128 stands for zero in the data rows.
Some points, one per row:
array([150, 148, 150, 135, 169, 136,  83, 151, 138, 129, 126, 141,  57, 110, 127, 102])
array([130, 124, 131, 107, 122, 106, 129, 147, 115, 129, 110, 130, 114, 105, 114, 124])
array([154, 143, 151,  96, 143, 128, 126, 129, 156, 145, 136, 140,  93, 140, 117, 148])
array([125,  97, 107, 151, 126, 107, 146, 108, 110, 126, 101,  67, 129, 116, 124, 122])
array([ 84, 165, 133, 124, 122, 131,  14, 154, 147, 138, 140, 132,  71, 128,  93, 149])
array([ 94, 104, 122, 118, 122, 154, 136, 131, 147, 123, 120, 116, 131, 163, 132, 116])
array([150, 181, 150, 222, 175, 173, 177, 189, 177, 186, 181, 171, 175, 179, 156, 196])
array([159, 150, 148, 164, 150, 149, 147, 138, 150, 150, 157, 162, 158, 131, 161, 161])
array([ 84,  86, 102, 139,  21,  53,  57, 126, 110, 129,  82, 141, 115, 122,  40,  84])
array([181, 176, 177, 151, 173, 170, 165, 172, 171, 172, 174, 178, 153, 178, 177, 180])
array([ 73,  86, 110, 104,  90, 110,  92,  71,  85,  85, 126,  72,  83,  73,  58,  58])
array([ 92,  97, 112, 116, 107, 110, 104,  88,  76,  92, 119,  87,  99,  95,  82,  80])
array([182, 153, 168, 115, 150, 149, 142, 136, 145, 142, 133, 148, 161, 170, 173, 171])
array([122, 130, 150, 135, 166, 104,  83, 147, 164, 123, 154, 102, 148,  94, 127, 102])
array([157, 152, 150, 124, 128, 187, 200, 120, 138, 134, 158, 137, 193, 219, 194, 159])
array([111,  97, 101, 135, 113, 118,  92,  97, 115,  94, 107, 113, 119, 104, 106,  50])
array([139, 118, 147, 163, 130, 142, 164, 153, 132, 151, 123,  95, 161, 168, 132, 130])
array([122, 181, 171, 139, 208, 136, 126, 164, 194, 161, 172, 213,  92, 128, 162, 180])
array([128, 135, 137, 144, 134, 140, 148, 131, 143, 111, 120,  84, 136, 110, 109, 156])
array([122, 124, 128, 176, 156, 116, 115, 135, 138, 129, 140, 116, 101,  94,  40,  72])
array([ 94, 112, 128, 118, 122,  67,  92, 140, 134, 111, 148,  93,  92, 102, 101, 102])
array([ 94,  86,  41, 162,  90, 116, 108,  82,  74,  60,  71,  93, 115, 133, 109,  58])
array([ 73, 135,  41,  17, 100, 127, 115, 144, 117, 129, 114, 102, 121, 102, 101, 116])
24 more points follow, each with its number after it:
array([ 59, 135, 133, 118, 122,  96, 101, 100,  74,  85, 108, 127,  57, 128, 121, 122]) 0
array([130, 150, 122, 139, 135, 144, 153, 149, 123, 126, 135, 159, 142, 151, 132, 164]) 1
array([ 59,  43, 133,  43,  79,  88,  92, 114,  85, 117,  71, 127, 131,  94, 121, 127]) 2
array([143, 149, 133, 130, 119, 167, 183, 172, 124, 152, 154, 150, 140, 179, 152, 167]) 3
array([125, 115,  64, 111,  94,  90, 135, 124, 108,  92,  89,  96,  94, 117, 122, 100]) 4
array([ 73,  86, 128, 104,  90, 127, 108, 131,  85,  85, 114,  93,  92, 146, 152, 122]) 5
array([118,  90, 131, 133, 107, 116, 117, 106,  91, 102, 111, 122, 126, 143, 119, 120]) 6
array([200, 199, 160, 118, 209, 197, 155, 198, 199, 180, 219, 209, 131, 163, 178, 218]) 7
array([127,  75, 139, 126,  92, 127, 122, 131, 117, 111, 129, 121, 115,  93, 111, 121]) 8
array([ 73, 118,  15,  86,  65, 110, 115,  92,  95,  60, 100,  84, 101, 128, 115,  84]) 9
array([199, 197, 146, 178, 185, 165, 144, 140, 188, 175, 177, 173, 144, 116, 162, 187]) 10
array([124, 135, 141, 113, 124, 120, 120, 168, 134, 125, 131, 124, 114, 127, 128, 141]) 11
array([116,  61,  84, 135, 122,  96, 101,  82,  85, 103, 100,  72, 101,  84,  83, 102]) 12
array([133, 155, 150, 101, 142, 133, 121, 152, 146, 155, 144, 155, 102, 127, 115, 160]) 13
array([146, 160, 138, 144, 149, 165, 170, 130, 163, 148, 142, 150, 169, 127, 154, 160]) 14
array([ 76,  71, 125,  73,  89,  96, 104, 118,  91, 123,  81, 133, 133, 113, 125, 118]) 15
array([195, 186, 161, 151, 185, 169, 143, 173, 169, 180, 179, 195, 163, 159, 172, 165]) 16
array([116,  86,  94, 135, 122,  88, 131,  92,  85, 117,  82,  58, 101,  84, 115, 109]) 17
array([179, 176, 156, 124, 180, 181, 200, 161, 182, 172, 174, 165, 175, 133, 186, 191]) 18
array([110, 121, 118, 118, 105, 108, 144,  93, 125, 135, 108, 120, 155, 158, 127, 133]) 19
array([116, 124, 133, 104, 144, 116, 144, 144, 117, 123, 100, 141, 101, 110, 145, 145]) 20
array([139, 127, 137, 140, 129, 132, 130, 116, 142, 137, 131,  98, 160, 136, 129,  90]) 21
array([133, 135, 146, 139, 134, 131, 148, 108, 150, 123, 108, 159, 144, 110, 121, 145]) 22
array([142, 130, 146, 135, 131, 146, 159, 149, 117, 142, 116, 144, 117, 149, 160, 131]) 23
Which three of these numbered points are nearest to each point below, ignoring the direction in which the first points spread most? Their numbers follow each, nearest first.
array([127, 114, 128, 142, 125, 122, 125, 116, 141, 110, 108, 124, 123, 114, 108, 133]) > 22 14 1
array([119, 103, 111, 112,  90, 105, 126,  82, 120, 128, 108,  96, 143, 158, 115, 110]) > 19 6 21
array([189, 187, 153, 130, 191, 157, 131, 172, 167, 175, 169, 196, 155, 166, 159, 159]) > 16 13 7
array([ 97,  89,  48, 131,  71,  77, 100, 106, 100,  69,  79,  76,  77,  85,  98,  52]) > 4 23 1
array([122, 135, 148, 134, 132, 133, 140, 128, 146, 123, 125, 156, 141, 121, 128, 139]) > 22 14 1
array([113, 111,  74, 162, 119, 132, 127, 110,  97,  85, 103, 120, 126, 140, 123, 105]) > 1 6 4
array([207, 189, 160, 214, 163, 168, 167, 135, 167, 180, 172, 159, 199, 197, 194, 162]) > 21 14 6
array([186, 181, 164, 207, 156, 170, 170, 140, 152, 165, 172, 161, 196, 185, 182, 159]) > 21 14 6
array([153, 139, 150, 135, 116,  88, 131, 114, 143, 117, 161, 122, 148, 110, 121, 159]) > 22 8 14
array([122, 112,  94, 104, 134,  96,  92, 120,  74,  95,  82, 109,  39,  59, 115,  84]) > 20 23 11
array([124, 137, 130, 109, 118, 112, 127, 150, 133, 136, 120, 120, 134, 131, 108, 154]) > 11 1 13
array([157, 139, 168, 168, 169, 160, 161, 166, 172, 129, 148, 141, 170, 157, 159, 137]) > 21 14 6
array([173, 176, 158, 128, 180, 153, 125, 163, 160, 170, 159, 181, 136, 144, 154, 157]) > 16 13 11
array([154, 170, 135, 120, 146, 121, 141, 166, 162, 140, 153, 157, 125, 140, 136, 173]) > 11 13 1
